One vector is turned by the same rotation once a tick. Each row is the vector after some number of ticks, and that number follows the row.
The counts run from 0 to 111.
.08 -.23 .12 -.01 -.24 -.10 -.02 .05 .14 .06 -.12 .06 -.19 -.08 .09 -.14 -.43 .08 .13 -.06 -.03 -.09 -.10 -.06 -.04 .18 .08 -.05 -.12 -.30 .01 -.09 -.38 .01 .07 .27 -.02 .12 .14 -.18 .10 -.05 -.02 .33 .02 .04 -.06 -.36 -.09 -.18 .02 .15 -.03 -.20 -.29 -.12 .04 .00 -.19 -.29 .05 -.36 .09 => 56
.17 .05 .19 -.14 -.04 .15 -.07 .11 .15 .08 -.20 -.04 -.07 -.08 -.03 -.19 -.16 .03 .09 .06 .07 .03 .08 .19 -.13 .11 .02 .10 -.29 -.27 .05 -.22 -.11 -.01 .08 .15 .23 .08 .25 -.27 -.05 -.05 -.10 .27 -.03 .01 .00 -.31 .09 -.17 -.19 -.03 .21 -.32 -.20 -.30 .38 -.12 -.07 -.13 -.12 -.23 .18 => 74
.18 .08 .03 .04 -.01 .16 .13 .04 -.05 -.09 -.39 .00 -.02 -.12 .18 -.05 -.13 -.05 -.06 .30 -.26 -.06 .08 .01 -.25 .02 .21 .02 -.31 .14 -.02 -.22 -.04 -.13 .13 .20 .19 .07 -.04 .06 .02 .20 -.06 .12 -.08 -.09 -.25 -.27 .12 -.14 -.11 .04 -.05 -.05 -.23 -.38 .31 -.05 -.03 -.29 -.26 .01 .18 => 93
.02 .19 .06 .08 -.04 -.25 -.09 -.16 .15 -.13 -.17 .10 -.13 -.10 .31 -.01 -.18 .18 .19 .08 -.19 -.03 .07 -.28 -.11 -.10 -.01 -.12 -.35 -.10 -.13 -.14 -.31 .10 .32 .09 -.01 -.02 -.21 -.10 .16 .26 .03 .34 -.28 .11 -.03 -.01 .01 -.01 .04 -.11 -.21 -.13 -.18 -.20 .27 -.17 .04 -.10 .00 -.07 .10 => 42
.22 -.01 .16 -.08 -.11 .00 .06 .04 .26 -.05 -.06 .04 .06 -.13 .02 -.16 -.30 .08 .07 -.08 -.01 -.05 .05 .00 -.19 -.14 .03 .28 -.26 -.14 .01 -.14 -.17 -.08 .01 .04 .23 .00 .06 -.22 .09 .08 .01 .25 -.01 .05 .05 -.11 -.03 -.29 -.09 -.14 .18 -.22 -.53 -.19 .43 -.17 -.16 -.27 -.18 -.19 .27 => 72
.44 -.06 .08 .10 -.04 -.21 .05 -.20 .11 .02 -.24 .10 -.13 .07 .15 .02 -.09 .15 .03 .16 -.28 -.15 .25 -.12 -.01 -.07 .20 .02 -.22 .09 -.18 -.08 -.17 -.03 .01 .17 -.09 -.03 -.09 -.12 .00 .18 -.32 -.06 -.23 -.16 -.18 -.11 -.09 -.01 .00 -.04 -.07 -.05 -.22 -.14 .33 -.24 -.09 -.39 -.12 .01 .11 => 20
.14 -.05 .06 .14 -.07 -.06 .11 -.05 -.07 -.17 -.28 .11 .05 .00 .30 -.12 -.29 -.13 -.03 .19 -.41 -.14 .11 .06 .02 -.10 .22 -.02 -.16 -.09 .05 .03 .05 -.15 .01 .09 .05 .12 .02 -.09 -.04 .10 -.12 .13 -.09 -.10 -.34 -.23 .04 -.16 -.06 -.22 .13 -.21 -.34 -.32 .41 -.12 -.30 -.05 -.22 -.07 .22 => 4
.10 -.12 .19 .13 -.05 -.28 .16 -.17 -.16 -.18 -.06 .32 -.06 .12 .14 -.08 -.43 .11 .30 -.02 -.17 .02 .10 .15 -.02 -.02 .20 .04 -.12 .07 -.05 -.07 .00 -.15 -.28 -.03 .06 .09 -.02 .00 .00 .07 -.27 .08 -.21 -.13 -.26 .06 .06 -.10 .04 .07 .08 -.16 -.38 -.07 .24 -.19 -.20 -.31 -.28 -.14 .14 => 10
.11 -.07 .11 .03 -.11 .05 .05 .01 .13 -.10 -.23 .03 -.19 -.16 .13 -.12 -.36 .02 .16 -.04 -.11 -.11 -.07 -.35 -.14 -.04 .04 -.01 -.12 -.16 -.11 -.08 -.34 -.11 .25 .21 .21 -.06 -.02 -.26 .08 .13 .11 .34 -.03 .18 .02 -.21 -.03 -.15 -.05 .06 -.12 -.07 -.40 -.26 .08 -.08 -.17 -.37 -.11 -.17 .08 => 54
-.10 .00 .09 .02 .05 -.27 .02 -.13 -.17 -.07 -.31 .36 -.08 -.03 .17 .12 -.36 -.06 .23 .07 -.22 .07 .21 .24 -.01 .09 .07 -.07 -.25 -.11 .05 .03 -.10 -.05 -.08 .02 .16 .13 .06 .04 -.03 .11 -.05 .23 -.23 -.06 -.38 -.01 .18 -.14 -.14 -.13 .16 -.21 -.33 -.13 .35 -.04 .04 -.08 -.09 -.18 .23 => 102
.17 .06 -.07 -.01 .09 -.06 .04 -.16 -.11 -.14 -.27 .21 -.11 .02 .10 .14 -.27 .08 .29 -.01 -.32 .29 .03 .04 -.19 .06 .09 .07 -.18 -.02 -.09 -.14 -.16 -.05 .04 .04 .28 -.14 .03 -.10 -.12 .24 -.06 .16 -.28 -.05 -.24 .09 .19 -.03 -.26 .03 .11 -.03 -.28 -.17 .24 -.19 .10 -.37 -.13 .05 .25 => 13
-.18 -.02 .12 .06 -.01 -.25 -.03 -.03 .11 .05 -.15 .11 -.12 .04 .22 -.11 -.36 .04 .36 .12 .11 .08 .19 -.30 .08 .21 .08 -.15 -.21 -.12 -.21 -.21 -.10 -.02 .23 .03 .10 -.02 -.22 -.26 .03 .26 .00 .25 -.19 -.03 -.10 -.28 .09 .14 .12 .13 -.15 -.04 -.15 -.41 .10 -.23 .26 -.18 .09 -.22 .07 => 47
.00 -.09 .05 .12 -.03 -.11 .05 -.06 -.18 -.07 -.33 .16 -.15 .09 .21 -.22 -.23 -.05 .25 .22 -.37 .07 .11 .23 .01 .15 .12 -.17 -.20 -.11 .00 -.10 .11 -.09 .01 .04 .07 .14 .07 -.11 -.09 -.04 -.22 .22 -.09 -.17 -.37 -.33 .16 .02 -.18 .01 .10 -.26 -.15 -.32 .26 -.14 -.01 -.07 -.13 -.08 .10 => 6
.15 -.19 .10 .03 .04 -.02 .07 .01 .08 .01 -.12 .16 .10 -.09 .19 .10 -.31 -.02 .01 .09 .06 -.11 .15 .17 -.13 -.08 .31 .22 -.33 .10 -.04 -.17 -.09 .04 -.19 .19 .23 .23 .13 .17 .04 .22 -.09 .10 -.02 -.16 -.18 -.07 .08 -.15 .00 -.02 .22 -.20 -.34 -.20 .39 -.12 .04 -.12 -.21 -.26 .29 => 90
.08 -.09 .16 .07 -.17 .01 .07 -.09 -.10 .08 -.27 .05 -.19 .05 .26 -.06 -.16 .12 .16 .24 -.18 .13 .14 .37 .05 .16 .17 -.14 -.38 -.02 -.03 -.19 -.03 -.05 .06 .22 -.05 .15 .04 .12 .00 -.03 -.26 .26 -.19 -.21 -.30 -.28 .14 -.11 .00 .07 -.11 -.26 -.19 -.15 .26 -.04 .04 -.23 -.22 -.18 -.04 => 97
.00 .10 .28 .03 -.03 .01 .14 -.01 .00 -.04 -.27 .11 -.22 .05 .13 -.09 -.18 .08 .25 .17 -.04 .01 .19 .05 -.18 -.05 .18 -.13 -.41 -.02 .06 -.36 .11 .06 .03 .13 .35 .01 -.06 -.24 .16 .05 -.12 .28 -.27 -.08 -.03 .07 .22 -.20 -.14 .02 -.03 -.05 -.14 -.36 .41 -.20 -.11 .06 -.25 .08 -.13 => 81
.17 -.02 .11 .12 -.29 -.04 .05 .10 -.15 .02 -.26 .06 -.08 -.11 .25 -.12 -.25 -.02 -.01 .23 -.30 -.22 .16 .21 -.09 .00 .24 -.07 -.16 .01 .01 -.07 -.09 -.22 -.06 .18 -.05 .17 .11 .15 .08 .06 -.14 .11 .04 -.07 -.26 -.41 .03 -.11 -.01 .01 -.04 -.18 -.28 -.22 .27 -.05 -.11 -.32 -.32 -.25 .12 => 95
-.07 .14 .10 .13 -.13 -.36 -.12 -.17 .09 -.13 -.16 .16 -.04 -.15 .41 -.02 -.31 .14 .13 .11 -.17 -.22 .08 -.27 -.04 -.13 -.05 -.15 -.22 -.22 -.11 .00 -.25 -.01 .21 .00 .04 .05 -.16 -.14 .14 .28 .07 .32 -.25 .15 -.01 -.15 -.03 -.09 .08 -.19 -.10 -.13 -.27 -.25 .28 -.17 -.08 -.10 .03 -.03 .21 => 43
.06 .19 .26 .10 -.13 -.04 .09 -.07 -.02 -.20 -.22 .08 -.15 .03 .12 -.08 -.28 .06 .19 .19 -.17 -.12 .21 -.01 -.23 -.12 .11 -.07 -.22 -.01 .08 -.29 .09 -.05 .05 .08 .31 .03 -.12 -.29 .19 .16 .00 .17 -.24 .06 .01 .10 .18 -.18 -.09 -.04 .01 -.02 -.30 -.32 .41 -.23 -.11 .04 -.30 .09 -.03 => 82
-.02 -.02 .20 -.04 -.06 -.26 -.11 -.34 .01 .07 -.22 .15 -.19 -.03 .16 .05 -.30 .21 .45 -.05 .01 .07 .22 .08 -.03 .20 .12 -.06 -.18 .00 -.09 -.03 -.09 -.05 -.18 .01 .00 .17 -.02 .02 -.08 -.03 -.25 .04 -.12 -.15 -.14 -.19 -.01 -.05 .18 .06 .02 -.25 -.21 .05 .23 -.35 .19 -.21 .08 -.26 .17 => 28
.05 -.13 .05 .04 .11 .09 .08 .04 .10 .01 -.25 .08 .04 -.06 .17 .01 -.18 -.13 .04 .19 .00 .01 .15 .21 -.20 .06 .33 .16 -.42 .07 .00 -.23 -.12 .11 -.04 .28 .31 .14 .13 .10 .08 .19 -.19 .23 .02 -.18 -.30 -.19 .20 -.17 -.10 -.02 .09 -.23 -.19 -.33 .30 -.07 .01 -.13 -.25 -.09 .27 => 91
-.03 -.09 .08 .02 .03 .08 .03 .02 .15 -.12 -.26 .18 -.24 -.08 .21 .03 -.24 .02 .32 -.01 -.02 .03 -.06 -.35 -.11 .05 .00 .04 -.24 -.12 -.09 -.25 -.35 -.01 .33 .18 .32 -.12 -.04 -.29 .08 .16 .08 .37 -.08 .15 -.05 -.17 .01 -.14 -.09 .14 -.15 -.09 -.31 -.29 -.03 -.09 -.07 -.34 -.07 -.04 .09 => 53
.18 -.14 -.05 .09 .12 .06 .10 -.04 .14 .00 -.22 -.09 -.07 .10 .24 -.03 -.12 .08 .04 .18 -.26 .11 -.01 .29 -.12 .12 .23 .06 -.45 -.03 -.14 -.25 .06 .11 .19 .33 .11 .08 -.03 -.01 -.03 .16 -.19 .29 -.20 -.15 -.33 -.19 .17 -.13 .02 -.06 .06 -.12 -.23 -.19 .29 -.14 -.09 -.08 -.25 -.05 .22 => 1
-.03 -.02 .07 .09 -.06 -.26 .07 -.19 -.19 -.18 -.20 .38 -.08 -.05 .19 .09 -.43 .09 .23 .06 -.20 -.04 .12 .19 .03 .04 .10 -.05 -.21 -.04 .06 .00 -.03 -.11 -.11 -.01 .05 .14 .04 .05 .04 .18 .00 .13 -.20 -.02 -.35 .09 .07 -.17 -.07 -.22 .07 -.19 -.43 -.08 .34 -.03 -.07 -.14 -.16 -.14 .14 => 101
-.12 .05 .11 .08 -.14 -.39 -.13 -.16 .06 -.04 -.10 .16 -.06 -.14 .28 -.05 -.35 .02 .24 .09 -.12 -.18 .16 -.13 -.02 -.05 .01 -.14 -.13 -.22 -.08 .09 -.26 .00 .06 -.05 .03 .11 -.06 -.19 .09 .17 .06 .27 -.10 .12 -.02 -.27 -.05 -.06 .11 -.15 -.01 -.23 -.30 -.25 .32 -.20 -.01 -.02 .10 -.23 .15 => 44
.16 .20 .18 .01 -.22 -.18 -.11 -.30 -.11 -.07 -.30 .16 -.22 -.09 .26 -.03 -.30 .11 .38 .12 -.33 -.04 .26 -.21 -.13 -.01 .08 -.20 -.02 .00 -.09 .06 -.10 -.12 -.11 -.04 -.07 .10 -.18 -.09 -.05 .04 -.09 -.07 -.22 -.01 -.03 -.26 -.08 -.06 .04 .03 -.10 -.13 -.27 -.09 .32 -.31 .10 -.33 -.04 .00 .11 => 26
.08 .05 .17 -.04 .07 -.21 .08 -.20 .24 -.12 -.32 .07 -.06 -.04 .11 .20 -.24 .23 .33 .00 .04 -.07 .14 -.30 -.13 -.02 .03 -.05 -.18 .21 -.19 -.03 -.09 -.08 .02 .02 .20 .02 -.15 -.04 -.08 .24 -.21 .11 -.20 -.02 -.10 .03 -.14 -.08 .05 .02 -.04 -.13 -.31 -.15 .29 -.27 .18 -.35 -.01 -.02 .38 => 31
.31 .01 -.05 .12 .05 .01 .10 .03 .04 -.13 -.29 -.08 .00 .15 .23 -.03 -.19 -.01 .04 .19 -.32 .04 .00 .10 -.06 .01 .12 .07 -.44 -.04 -.11 -.20 .04 .00 .28 .25 .08 .07 -.11 -.10 -.05 .20 -.12 .25 -.24 -.12 -.36 -.19 .09 -.13 -.03 -.19 -.01 -.02 -.34 -.21 .41 -.15 -.11 -.10 -.19 .01 .28 => 2
.07 .03 .08 .11 -.08 -.06 .06 -.04 -.22 -.09 -.32 .12 -.17 .18 .19 -.20 -.28 -.03 .27 .23 -.33 .17 .09 .08 .04 .20 .10 -.22 -.20 -.03 -.04 -.22 .18 -.15 .06 -.02 .09 .02 -.02 -.15 -.10 .06 -.23 .22 -.18 -.18 -.33 -.31 .09 .02 -.09 .16 -.02 -.09 -.12 -.34 .25 -.16 -.03 -.26 -.20 -.02 .01 => 7
.23 -.10 .05 .07 .02 -.06 .03 -.12 .07 -.04 -.22 .28 -.16 -.02 .13 .17 -.10 .01 .11 .14 -.30 .03 .22 -.06 -.15 .02 .08 .12 -.32 .14 -.23 -.17 -.33 .02 .21 .18 .06 -.19 .07 -.04 -.02 .27 -.20 .08 -.30 -.11 -.21 .06 .07 -.09 -.13 -.05 -.13 -.06 -.34 -.19 .09 -.16 -.06 -.50 -.24 .08 .03 => 110
.16 -.02 .23 -.14 -.05 .11 -.08 .09 .20 .03 -.09 .01 .03 -.14 .00 -.16 -.23 .02 .11 -.06 .03 .00 .07 .15 -.18 .01 .05 .22 -.29 -.27 .06 -.15 -.23 .01 -.02 .14 .22 .08 .20 -.21 .02 -.01 -.09 .25 .01 .05 .02 -.21 .00 -.26 -.14 -.13 .28 -.30 -.41 -.21 .42 -.15 -.17 -.24 -.16 -.27 .25 => 73
.15 -.03 .16 -.05 .10 .17 .16 -.03 .21 -.01 -.06 .05 -.02 .07 -.07 -.10 -.25 .19 .21 -.11 .14 .19 -.01 -.12 -.29 -.03 .00 .28 -.37 -.02 -.13 -.30 -.09 -.06 .08 .08 .28 .00 -.11 -.22 .02 .06 -.06 .32 -.20 -.05 .02 .04 .05 -.22 -.04 .06 .00 -.05 -.44 -.24 .19 -.27 .00 -.22 -.21 -.04 .13 => 70
-.27 -.01 .12 .01 -.11 -.35 -.19 -.13 .10 -.01 -.15 .22 -.11 -.12 .30 -.12 -.35 .03 .35 .06 .01 -.05 .16 -.06 .08 .10 .05 -.18 -.20 -.29 -.03 -.01 -.21 .03 -.05 -.02 .07 .09 -.05 -.12 .10 .16 -.03 .34 -.07 .03 -.04 -.38 .08 .00 .11 -.07 .09 -.27 -.18 -.29 .21 -.14 .14 -.06 .15 -.37 .18 => 45
.22 .02 .20 -.09 -.10 .10 -.02 .08 .18 .11 -.24 -.12 -.10 -.04 -.06 -.20 -.14 .01 .07 .10 .05 .04 .10 .09 -.12 .12 -.01 -.02 -.33 -.18 .03 -.35 -.02 -.03 .19 .23 .18 .01 .12 -.32 -.08 .02 -.14 .22 -.03 -.02 -.03 -.30 .07 -.09 -.21 .05 .09 -.14 -.14 -.36 .41 -.14 .05 -.19 -.09 -.19 .15 => 75
.16 -.12 .09 -.02 -.26 -.11 -.03 .03 .07 -.07 -.13 .04 -.19 -.21 .16 -.16 -.46 .07 .10 -.08 -.06 -.14 -.13 -.24 -.03 .01 .03 -.01 -.03 -.19 -.02 -.12 -.37 -.06 .11 .23 -.01 .02 .02 -.25 .15 .09 .10 .27 -.04 .18 .06 -.29 -.16 -.15 -.02 .09 -.10 -.14 -.41 -.15 .12 -.04 -.20 -.35 -.08 -.29 .09 => 55
.05 .13 .27 .04 -.24 -.07 .09 -.05 -.11 -.17 -.19 .13 -.10 -.01 .11 -.11 -.46 .03 .16 .13 -.21 -.19 .11 .05 -.29 -.15 .20 -.04 -.11 .01 .06 -.12 .05 -.01 -.20 .02 .25 .04 -.03 -.21 .17 .11 .10 .08 -.16 .10 .07 .03 .17 -.19 -.02 .01 .02 .01 -.34 -.29 .46 -.22 -.12 .01 -.27 -.13 .09 => 83
-.07 .04 .17 .08 -.09 -.19 -.09 -.21 .20 -.06 -.16 .09 -.13 .00 .26 .07 -.06 .29 .29 .13 -.14 .04 .06 -.05 -.10 -.06 .01 -.12 -.45 -.15 -.17 -.21 -.31 .22 .29 .17 .04 .08 -.16 -.04 .10 .13 -.14 .48 -.29 -.08 .00 -.06 .08 -.10 .03 -.08 -.19 -.20 -.13 -.17 .12 -.18 .04 -.05 .02 -.03 .09 => 41
-.13 -.20 .12 .11 .05 -.29 .17 .03 .22 -.05 -.02 .15 -.01 -.06 .16 -.05 -.45 .10 .31 .00 .19 -.10 .17 -.37 .15 -.07 .14 .06 -.06 .03 -.21 -.05 -.14 -.14 -.01 .04 .15 .03 -.21 -.13 .11 .32 -.09 .19 -.15 -.02 -.06 -.12 -.16 .03 .16 .04 -.02 -.03 -.39 -.28 .11 -.17 -.09 -.40 -.02 -.26 .09 => 49
.09 -.15 .21 .15 -.05 -.26 .18 -.05 .17 -.01 -.14 .17 -.05 -.03 .10 -.09 -.30 .11 .13 -.08 -.02 -.24 .12 -.21 -.06 -.05 .11 .05 -.26 -.32 .01 -.04 -.17 .05 .07 .15 -.02 .11 -.07 -.26 .16 -.08 .04 .32 -.15 .01 -.22 -.05 -.13 -.23 -.03 -.18 .09 -.17 -.34 -.23 .31 -.07 -.31 -.01 .09 -.22 .04 => 61
.30 -.11 .02 -.12 -.10 -.17 -.14 -.16 .01 .15 -.21 .13 -.16 .03 .10 -.04 -.17 -.03 .08 .06 -.22 .09 .20 .16 -.11 .23 .13 .02 -.16 -.13 -.12 -.08 -.26 .12 -.07 .18 .05 -.05 .22 -.05 -.14 .10 -.25 .03 -.08 -.19 -.19 -.29 .16 .04 -.19 .08 .13 -.27 -.09 -.20 .28 -.13 .06 -.45 -.10 -.22 .27 => 17
.07 -.05 .22 .10 .02 -.14 -.08 -.27 -.03 .01 -.23 .24 -.24 -.10 .29 .03 .03 .04 .39 .15 -.31 .01 .25 .02 -.08 .05 .19 -.02 -.34 -.11 -.12 -.16 -.28 .03 -.03 .10 .03 .12 .02 -.08 -.01 -.09 -.30 .09 -.11 -.16 -.22 -.15 .08 -.10 -.10 -.10 .02 -.33 -.07 -.10 .24 -.29 -.10 -.15 .01 .10 .04 => 23
.10 .08 .20 .04 -.24 -.26 -.05 -.37 -.04 -.06 -.25 .19 -.18 -.08 .23 -.04 -.30 .18 .39 .00 -.17 -.06 .22 -.02 -.02 .07 .11 -.15 -.02 -.03 -.09 .00 -.10 -.18 -.19 -.06 -.04 .19 -.07 -.01 -.02 .02 -.16 -.05 -.14 -.04 -.03 -.23 -.05 -.08 .22 .06 -.01 -.20 -.30 .03 .37 -.37 .08 -.27 .02 -.22 .15 => 27
-.12 -.01 .05 .07 .03 -.09 -.04 -.13 -.23 -.03 -.46 .31 -.07 -.04 .13 .10 -.29 -.06 .21 .21 -.18 .19 .21 .18 -.04 .23 -.01 -.08 -.27 -.12 -.05 -.09 -.06 -.07 .05 .05 .19 -.05 .12 -.01 -.11 .17 -.05 .16 -.23 -.05 -.43 -.07 .20 -.07 -.20 .06 .11 -.09 -.20 -.25 .27 -.07 .21 -.18 -.07 -.13 .21 => 103
